In the data rows, 128 means zero.
Here is a table of points, one per row:
[122 105  93 126 101 115 110 134 132 151 109  83 132 137 156 120 136 132
 150 129 141 133 131 123 153  84 172 186 105  77  66 105 187  40 113 151
 104 129 159  84 161  60 127 166 121 179 115  80  68 112 104 135 158 138
 128 152 123  95 164  94 151 134  68 143]
[151  78 107 154 124  74 172  86  79 145 141 138 134 174 142 129 170 116
 123 134 227 163 106 120 164 109 124 170  77  89 125 133  97 156 119 121
 153 124 109 163 194 111 146 103  97 108 136 160 130  80 166 101  76 166
 118 122 136 151  58 129 119 177 120 123]
[125 161 123  94 146 100 165  97 132 143 131 130 183 160 117 110 107  66
 147 124 164  91 131 137  92 112  99 130 156 115 160 151 121 153 168 186
 118 180 202 123 132 157 141 164 199 115 136 121  88  57  60 104 101 137
 156 130 136 145 130 162 189  91 137 117]
[103 138 140 213 123 105 161  97  64 172 132  86 111 127 108  64  96 144
 174  85 121  98 111 141 108 127 160 148 186 128 121 120  86 125 141 124
 140  71  76 157  71 133 163  97 157 155  93 112 130  92 133 137 155  88
 181 141 105 172 138 162 106 142 114 145]
[157 136 111 113 100 224 136  92 180 146  96 101 146 114  98 168 126  87
  93 135 149 116 120 148  76 136  92 142 111 123 101  80 116  53 158 138
 185 168 167 197  80  98 138  95 152 172 126 172 108 130 149 114 144 114
  80 152 153 159 114 105  99 174 156 124]
[158 125 122 105 175  46 136 137 129 118 117 137 186 112 129 132 140 156
 145 153 122 104 114 129 169 212 122 159 114 147  91 126 128 123 126 149
 147 128  98  82  84 101 112 178 149  87 100 188  82 194 145 102 134 103
 147 175 100 185 120 173  98 150 149  71]
[122 127  97  81 114 132 124 110 125 123 192 107 123  84  23 135 122 151
  91 128 112 130  88 106 123 176 122 127 187 123 162 133 142 130  89 147
  93  99 142 118 186 132 139 139 119 161 182 141  82 109 130 166  91 152
 184 113 174 161 148 145  76 184  83 149]
[127 106 185 147 171 131  89 143 196 134 184 133 116 150 168 155  84 155
 105 125 156 130 118  93 180  69 106 137 131 187 142  81 102 100  64 129
 131 123 133  86 108 144 209  96 169 147 148 111 122  80 127 140 124 178
  96 141 111 151 133 177 110  98 126  95]
[ 89  77 127 161 128 176 132 137 138 111 133  86 160 145 160 130 158  77
  84  94  93 157 169 127 105 135 127 136 109 118 118 146  97 177  93  84
 133 138 114 106 143 156  91 165  78  98 140  81  59 111 123 118 124  43
  68 111 151 155 169 181 125 155 112  71]
[122 112  92 125 145 164 151 167 134 205 171 195  60 164 164 143 168 123
 145 108 154 194 105 146 106 149 108  90 112 157 147 110  77 112 138 126
 120 149 142 126 116 164 108 163 141 155 121 153 100 197 131 144 141 122
 179 107  49 130 140 124 145 154  81 156]
[145  93 126 175  30  78 154 109 208  95 110 116 115  97 150 161 109 141
 113 161 158 124  99 153 140 129 175 108 115 110 211 104 145 168 177  78
 142 111 143 108 131 116 105 104 126 158  78 152 126 137  82 140 127 132
 132 134 113  93 200 135 154 161 165 102]
[ 94 106 121 104  97  73 160 167 101 104 110 159 173 126 113 154 143 107
 171 113 106 184 137 107  92  94 120 139 149 120 170  57  94  89 150 134
 146 120 152 102 111 106 115 102 115  70 190 157 177 131 145 207 159 122
 128 153 156 167 139  93 116  71 114 114]
[139 184 130 133 102  97 123 167 140 123 128 139  81 129 100 119 159  54
 102 139 115 133 122  77 128  97 124 114 133  99 144 133  94  95  66 106
 148  74 148 104 146 111  87  58 145 140 123 131 135 150 131   5  90  76
 125 165 107  79 121 160 129 107 151 158]
[ 84  95 123 104 176 156 110 107 142 116 122 180 126 169 159  74  85 140
 113 164 114 135 213 148 127 168 125 110 108 159 141 119 131 109 180 148
 163 105 101 105 174  47  97 119 147 117  97 120 180  71 104 112  99 108
 161 117 128 144 162 113  73 145 110 147]
[106 162  49 116 118 113 151  98 128 119 144 152  67 148 167 177  97 165
 151 102  86 116 133 106 145  93 121 137 110 185 133 123 128 113 158 140
  68 129  95 144 101 130 132 138  94 124 134 117 145 128 163  52 153 116
 175 143 225 131 104 126 167 152 144  80]
[130 157 172 141 190 114 151  79 130 109  98 161 115 105  94 169 109 196
 130 123  97 164 135 190 117 145 141  95  78  74  87 142  93 100  73 141
 127 115 183 140 128 144  81  80 111  92 127  90 117 102 157 138 155 149
 129 100  85 136 195 123 193 147 162 123]
[192 148 138 180 176 128 113 148 122 143  92 102 170 112 162 141 144  78
 133 131 141 158 127 136 123 149 191  62 168 174 128 104 152  91  73 151
  88 160 110 141 196 126 137 119  58 138  91 183 186 124  90 136 141 120
 135 108 162 137 112 193 137 116 150 147]
[ 83 137 186 133 118 104 106 148 126 193 120 212 122  58 122 159 112  99
 112 114 178  98 153  86  92 137  83 118 129  88  50 132 164 146 142 112
 137 110  96 110 107 131 147 123  66 139 169 171 122  93 100 134 154 132
 145 117 150  61 148 107 151 160 145 120]
[149 162 119  87 124 155 139 158  96 106  69 115  64 170 133 129 158 139
  97 130  74 148  70  78 149 135 137 200 147 107 104 152 125 156 136 177
 161 169  92 114  70 141  92 136 130 141 127 164 176  82  96 160  94 174
 103 118 136 123 172 174 139 152  98 139]
[133 106 129 118 153 152 158  78 161 140 158  61 117 116 133  95 148 128
 136 108 116 149 122  77 118 183 158  32  94  90  98 104 141 170 160 178
 135 147 102  86 116 145 155  93 123 146 169  69 153 164 114 118 106 152
 116 213 126 112 109 111 137  90 118 117]
[139 145 134 111  62 119 156  92 132 179 123 116 111 145 102 156  78 161
  94 105 137 127 180 165 113 128  92 172 168 154 122 164 158 129 145 139
 148 151  92  78 191 146 101 153  90 163 108 108 168 162 176 160 126 125
  85 144  60 122  85 171 118  65 128 120]
[ 67 187 138 140  73 133  79  58 124  90 161 137 178  84 171 107 163 120
 149 134  83 142 164  75 126 110 156 146 117 166 114 148 141 130 106 142
 123 140 139 130 157 166 112  87 181 137 121 158 143 160 101 137 150 167
 136  94  78 163  66 115 131 172  97  93]
[102 109 127 214 112 149 125 121 131 128  43 133  97 147 104 102 122 121
 162 140 128 107 163 194 134 160 103 123 113 140 171 137 133 139  35 174
 143 100 112 101 102 143 104 138 156 147 149 182 104 165 129 114 103 157
 116 105 196  78 124  56 147  93 110  94]
[111 113 143 110  43 151 183 183 141 141 187 101 122  73 151 117 146 163
 136 140 152 119 158 159 124 116 166 110 151 113  90 163 130  89  77 121
 163 183 139 112  83 132 149 155 131  63 112 104 148 122 113  99  82 153
 153  68 162 147 128 106  98 118 176 138]
[106 131 160  93 127 101 137  54  85 128  75 155 108 141 144 173 193 166
 108 109 106 107  94 127  91 158 122  88  94 133 133 149 134  96 133  39
  72  85 107 116 119 108 165 146 178 100  92 123 111 149  80 161 105 113
  71 106 161 138 112 135 138  81 133 196]
[113  78 180 171 152 163 111  70 148  85 108 147 103 155  85  91 117 172
  84 153 106  99 104  76 104 125 155 184 138 142 113 126  94 140 149  62
 100 177 159 123 142 136 137 159  72  99 160 184 112 139 109  96 160 114
 187 141  93 118 106  84 127  53 149 153]
[114 146 107  94 107 120 150 164 189 107  74 117 165  93 169  53  60 148
 122 127 160 202  71 127 123 128  95 142 127 153  98 121  86 143  99 140
  49 110 133 168 120 110 103 130 125 133 131 123 129 125 122 163  76  97
 118 134 109  74  83 138 111 152 184 155]
[114 125  72 100 125 145  81 125 109  84 110 168 150 103 129 152 150 148
 137 135 156 116 149 214 128 123 143 127 138  84 149  89 137 181 127 124
 111 174  87 154  58  97 150 102 117 164 183  80 129 137 122  94 145 121
 144  90  90 122 109 204  94  97  92 141]
[141 153 117 150 144 116 158 155 150 134 127 111 150 101 143 107 188 128
 101 146  78  68 134 156  99 118  96 110 137 146 126 157 103 148 180 110
  40 108 129 112 132 107 164 165 119 144 146 178 135  88 196  70 143 209
  74 116  75 139 186  82 110 108 110 149]
[149 122 109 118 133 100 148 162 133  78 156 129 168 212  98  99 113 176
  88  96 151 122 168  80 104 108 155  83 119 120 128  98 202 147 116 153
 142 107 163 110  82 177 168 134 124 175 118 161 141 139 167 137 136  69
  95  68 119 123 125 104 154 160 138 157]
[128 144 136 142 139 155 125 163 161 150 171 158 149 157  81 161 136 151
 143 113 132 100 132  92  98 108 203 124 102 124 123 170 122 170 109 142
 119 120 139 228 132  58 113 173 175 105  93 133 160 134 147 183 120 150
 131 194 139  88 132 151 111  98  97  77]
[146 146 123 163 134 146  70 127 108  81 128  98 102  88  81 136 118 141
 185 106 216 196 134  65 132 180  91 143 181 157 132 117 149 126 170 109
 139 145 108 140 145 114 143 144 166  50 107 101 135 122 154  85 108 112
  82  98 101 112 154 116 164 126  88 116]
[163 126 117 126 149 151  82 171  70 109 118 167 166 110 111 113 109 137
 123 137 148  99  88 190  92  58 139 148 121 127  93 113  96 122 175 113
 116 126 122  78 157 206 137  92 135 135  90 106 159 180 102 131  47 128
 122 181 165 144 141 105 132 161 101  81]
[118 135 157  85 123 143  76 121 138 148 174  77 165 136  98 150 180 138
 124 116 139 117 128 179 194  93 151 102 147 171 133 113  92 147 174 175
 143  90 102 113  81 130  55  95  77 106  86 144  75  88 138 144 145 115
 131 112 147  73  86  85 154 108 137 175]
[118 109  85 102 167 131  93 136 111 130  93 101  69  87 147  97 168 148
 145 105 129  85 199  84 151  99  52 121 119  75 190 151 131 119 129 148
 113 135 177 167 120 142 148 111  67 122  48 134 111 144 120 185 125 116
 151 143 106 142 129 144  99 116 162  91]
[ 93 127 131 214 151  97  87  97 102 117 218 163 144 166 137 148 151  92
 143 158 104 130  74 147 136 158  89 146 169 137 146 149 196 113 120 127
 122 151 169 137  74 119  96 156  95 155 140  54 153 121 135 159  87 128
  99 166 131 110 127  98  92 152 186 148]
[132 138 130 105 131 114 151 126  37 128 130 107 132 106 155 114  79  94
  78 110 178  90  90 111 197 127 138 111  98 197 127 167  94 147 124 138
 176 124 185 157 133  85 114 125 115 177 169  99 152 196 111 116 166 121
 112  77 141 131 181  91 107  90 120 113]
[125 112 142 107  99 185 143 147  83  70 134 153 104 118 138 126 105 136
 179 196 104  98  80 137 141  83  90  44 134 114 135 157 119 130  92 140
 177 119  89 132 161 112 148 187 121 109 128 129 126  99 128 139 194  74
 102 191  97 150  97 124 172 152 117 153]
[168 104 124 132 170 102 105 146 212 119 159 116  88 115 127 122 143  83
 132 136 115 109  67 136  84  99 102 171 116 103 111 171 157 143 147 174
 135 117  65 123 171 113 124 103 162 118 131  82 146 160 134 158 176 100
 154  32 155 175 123 107 132  94 145 140]
[ 92 137 158  99 177 125 132 109 152 109 140  95 111 118 141 142  82  78
 138 140 130 196 161 160 161  92 147 143 136  83 110 145 151 145 158  99
 135 106 156 151 121 199 141 185 147 114 109 169 160 173 153 107 175 158
 123 164 193 123 140 157  80 129 101 205]
[162  80 171 112 155 119 160 190  85 145  88  87 144 111  71 128 142 119
 150 179 112 164 191  91 126  98 108 125 114 177 143 132 140 141 148  61
 123 173  98 137 141 132  96 107 190 204 134  68 102 124 148 133 142 175
 161 130 149 101 102 145 146 160 169 124]
[224 145 115 159 122 184 128 134 108 153  84 146 141 125 202 167 123 138
 116 102 121  78 147 121 188 157 148 130 138 111 147 127 169 141 144 117
 106 106 153 117 153 167  97 115 196  57 194  98 126  99 182 159 120  90
 171 140 118 116  89 116  96 134 122 148]
[166 113 104  92 105  98  78 172 113 122 194  89 120 171 151 133  90 124
 160 100  57 103 168 177 142 197 125 152 123 107 104 115 105 108 120  73
 150 131 117 208 166 142 154 104 135 144 171 181 124 115  87 134 109 129
 125 131 106 127 118 113 182 105 139 119]
[114 191 163  81 121 149 136 152 145 201  81 165 145 173  96  76 105  96
 122 147  70 131  84 140 135 169 158 146 113 127 194 100 170 130 131  92
 147 105 124 144 132 137 192 128  64  69 106  62  98 148 130 103 166 190
 103  94 116 129 113  99 124 148 129 106]
These points spread out most along one direction. Take the direction at right angles to it along which they spread out most. Then take the direction at right angles to both along which they spread out most. Go by this last direction. Where along it does each point below lie, from 0 to 99? 50 is the average, and the first point above lies past it. One standard deviation of the points above along it is 16.
[ 67 187 138 140  73 133  79  58 124  90 161 137 178  84 171 107 163 120
 149 134  83 142 164  75 126 110 156 146 117 166 114 148 141 130 106 142
 123 140 139 130 157 166 112  87 181 137 121 158 143 160 101 137 150 167
 136  94  78 163  66 115 131 172  97  93] 51
[168 104 124 132 170 102 105 146 212 119 159 116  88 115 127 122 143  83
 132 136 115 109  67 136  84  99 102 171 116 103 111 171 157 143 147 174
 135 117  65 123 171 113 124 103 162 118 131  82 146 160 134 158 176 100
 154  32 155 175 123 107 132  94 145 140] 66
[146 146 123 163 134 146  70 127 108  81 128  98 102  88  81 136 118 141
 185 106 216 196 134  65 132 180  91 143 181 157 132 117 149 126 170 109
 139 145 108 140 145 114 143 144 166  50 107 101 135 122 154  85 108 112
  82  98 101 112 154 116 164 126  88 116] 36
[111 113 143 110  43 151 183 183 141 141 187 101 122  73 151 117 146 163
 136 140 152 119 158 159 124 116 166 110 151 113  90 163 130  89  77 121
 163 183 139 112  83 132 149 155 131  63 112 104 148 122 113  99  82 153
 153  68 162 147 128 106  98 118 176 138] 66
[125 112 142 107  99 185 143 147  83  70 134 153 104 118 138 126 105 136
 179 196 104  98  80 137 141  83  90  44 134 114 135 157 119 130  92 140
 177 119  89 132 161 112 148 187 121 109 128 129 126  99 128 139 194  74
 102 191  97 150  97 124 172 152 117 153] 31
[ 83 137 186 133 118 104 106 148 126 193 120 212 122  58 122 159 112  99
 112 114 178  98 153  86  92 137  83 118 129  88  50 132 164 146 142 112
 137 110  96 110 107 131 147 123  66 139 169 171 122  93 100 134 154 132
 145 117 150  61 148 107 151 160 145 120] 67
[122 127  97  81 114 132 124 110 125 123 192 107 123  84  23 135 122 151
  91 128 112 130  88 106 123 176 122 127 187 123 162 133 142 130  89 147
  93  99 142 118 186 132 139 139 119 161 182 141  82 109 130 166  91 152
 184 113 174 161 148 145  76 184  83 149] 86
[106 162  49 116 118 113 151  98 128 119 144 152  67 148 167 177  97 165
 151 102  86 116 133 106 145  93 121 137 110 185 133 123 128 113 158 140
  68 129  95 144 101 130 132 138  94 124 134 117 145 128 163  52 153 116
 175 143 225 131 104 126 167 152 144  80] 43
[118 135 157  85 123 143  76 121 138 148 174  77 165 136  98 150 180 138
 124 116 139 117 128 179 194  93 151 102 147 171 133 113  92 147 174 175
 143  90 102 113  81 130  55  95  77 106  86 144  75  88 138 144 145 115
 131 112 147  73  86  85 154 108 137 175] 57
[163 126 117 126 149 151  82 171  70 109 118 167 166 110 111 113 109 137
 123 137 148  99  88 190  92  58 139 148 121 127  93 113  96 122 175 113
 116 126 122  78 157 206 137  92 135 135  90 106 159 180 102 131  47 128
 122 181 165 144 141 105 132 161 101  81] 40
[102 109 127 214 112 149 125 121 131 128  43 133  97 147 104 102 122 121
 162 140 128 107 163 194 134 160 103 123 113 140 171 137 133 139  35 174
 143 100 112 101 102 143 104 138 156 147 149 182 104 165 129 114 103 157
 116 105 196  78 124  56 147  93 110  94] 35
[ 84  95 123 104 176 156 110 107 142 116 122 180 126 169 159  74  85 140
 113 164 114 135 213 148 127 168 125 110 108 159 141 119 131 109 180 148
 163 105 101 105 174  47  97 119 147 117  97 120 180  71 104 112  99 108
 161 117 128 144 162 113  73 145 110 147] 40
[149 162 119  87 124 155 139 158  96 106  69 115  64 170 133 129 158 139
  97 130  74 148  70  78 149 135 137 200 147 107 104 152 125 156 136 177
 161 169  92 114  70 141  92 136 130 141 127 164 176  82  96 160  94 174
 103 118 136 123 172 174 139 152  98 139] 58
[ 92 137 158  99 177 125 132 109 152 109 140  95 111 118 141 142  82  78
 138 140 130 196 161 160 161  92 147 143 136  83 110 145 151 145 158  99
 135 106 156 151 121 199 141 185 147 114 109 169 160 173 153 107 175 158
 123 164 193 123 140 157  80 129 101 205] 67
[114 191 163  81 121 149 136 152 145 201  81 165 145 173  96  76 105  96
 122 147  70 131  84 140 135 169 158 146 113 127 194 100 170 130 131  92
 147 105 124 144 132 137 192 128  64  69 106  62  98 148 130 103 166 190
 103  94 116 129 113  99 124 148 129 106] 66
[118 109  85 102 167 131  93 136 111 130  93 101  69  87 147  97 168 148
 145 105 129  85 199  84 151  99  52 121 119  75 190 151 131 119 129 148
 113 135 177 167 120 142 148 111  67 122  48 134 111 144 120 185 125 116
 151 143 106 142 129 144  99 116 162  91] 35
